W =
400	420	377	621	611
429	634	640	835	346
529	724	517	885	414
445	459	306	703	586
437	540	707	774	413
395	453	478	594	449
637	560	513	903	370
439	556	656	450	416
511	365	412	601	543
611	514	572	840	574
498	487	322	585	551
475	625	708	648	205
361	504	538	531	495
510	475	345	641	596
471	564	447	531	609
444	497	497	545	344
Counting starts at 1.
The bottom entry of the column that holds the smallest entry -> 344
Give the entry directly above 478.
A: 707
Give the largest entry.
A: 903
The entry directly below 487 -> 625
The entry in row 2 and column 1 is 429
The entry just left of 414: 885
Give the top entry of the column that holds the smallest entry.
A: 611
The entry at row 2, column 3: 640
Give the top-left entry.
A: 400
The minimum is 205
The entry in row 3 and column 2 -> 724
Give the entry in row 3 and column 1.
A: 529
The entry directly above 510 -> 361
Give the entry in row 1 and column 3.
A: 377
The bottom-left entry: 444
Give the entry directly above the smallest entry.
A: 551
Give the entry just right of 450.
A: 416
The entry at row 1, column 2 is 420
The entry just right of 774 is 413
The entry just right of 447: 531
The entry directly below 478: 513
Give the entry just right of 429.
A: 634
Give the top entry of the column that holds the largest entry.
A: 621
Give the bottom entry of the column that holds the largest entry.
A: 545

grid =
[[-31  23  -9  43]
 [ 58 -22 -28   4]
 [-45  20   3 -35]
 [ 29 -38  32 -24]
 [-50  25 -13 -24]
 [-51  26 -15 -21]
 [ 45 -41  10 -16]
 [-53  28 -24  -7]
 [-13  -9  46 -42]
 [ -8  20  -1  46]
 [-53  27 -27   3]
 [-50  25 -13 -25]
 [  1  18  -1  44]
 [-53  27 -23 -11]]
Find the top entry of the column that holds the largest entry.
Answer: -31
The top-right entry -> 43
Find the second entry on the main diagonal.
Answer: -22
Find the entry directly below -41.
Answer: 28
The last entry, reading row by row: -11
Find the entry directly above -45.
Answer: 58
The second entry on the diagonal from the top-right corner -> -28
The 3rd entry in reading order: -9
The 2nd-last entry, reading row by row is -23
The largest entry in the last column: 46
The second entry, reading row by row is 23
Find the entry directly below the largest entry.
Answer: -45
The fifth entry from the end, reading row by row is 44
Find the last entry of the largest entry's row.
Answer: 4
Find the bottom entry of the column that holds the largest entry.
Answer: -53
The third entry on the main diagonal -> 3
Find the entry directly below -7.
Answer: -42
Find the entry just left of 32.
Answer: -38
Find the largest entry in the last row.
Answer: 27
Find the entry directly below -21.
Answer: -16
Find the entry just right of -27.
Answer: 3
Find the entry directly below -38.
Answer: 25

X = 56,-33,-26,9,-61,45
Find the third smallest entry.
A: -26
Find the second entry from the left.
A: -33
Find the entry just left of -33.
A: 56

x = [176, 47, -241, 113, 205, -918, -462, -348, -747, -21, 642, -56, -25, 126]
What is the entry just right of 176?
Answer: 47
The entry just right of -747 -> -21
The entry just left of 126 is -25

A = -21	34	-37	-45	32	21	-39	-26	-42	-26	2	-17	-9	-23	35
The last entry: 35
The entry just left of -39?
A: 21
The 3rd smallest entry?
A: -39
The first entry from the left?
A: -21
The second entry from the left?
A: 34
The third entry from the left -> -37

Questions about the matrix below. Indices start at 1.
1) Find the bottom-left entry.
2) Find the entry just left of the smallest entry.
3) Find the entry just left of -17.89.
4) Find the entry at row 3, column 1.
5) Find the top entry of the column that holds the smallest entry.
6) Find the entry in row 1 and column 3.
7) Find the entry in row 3 and column 3.
8) Find the entry in the bottom-right corner.
[[-1.48, -20.43, -3.72, 7.94, 14.75, -9.81],
 [-6.10, 6.76, 2.65, -17.89, -13.99, 8.79],
 [1.07, 0.54, -10.88, 18.57, -2.31, -15.83],
 [3.84, -15.77, 0.53, -0.42, 17.44, -4.34]]
1) 3.84
2) -1.48
3) 2.65
4) 1.07
5) -20.43
6) -3.72
7) -10.88
8) -4.34

Questions about the array below. Indices start at 1.
1) Read off the entry in row 1 and column 2.
2) Read off the entry at row 1, column 1.
3) Read off the top entry of the column that holds the largest entry.
4) Read off the entry directly below 373.
5) Read off the entry in the bottom-right corner.
6) Read off the entry directly above 97.
7) Read off the bottom-left entry.
8) Read off the entry just right of 302.
487,381,311,469,509,571,352,388,516,442
514,454,452,381,404,386,353,688,313,581
284,112,292,356,196,586,504,762,400,465
577,306,169,487,373,757,302,491,381,596
482,427,431,396,494,531,488,592,523,494
225,232,465,564,52,458,695,562,392,455
372,519,607,349,416,230,550,631,476,392
263,97,162,507,248,881,628,542,586,484
525,609,497,455,567,401,426,269,407,366
466,419,416,491,319,515,443,580,378,589
552,644,577,326,633,303,386,488,423,433
1) 381
2) 487
3) 571
4) 494
5) 433
6) 519
7) 552
8) 491
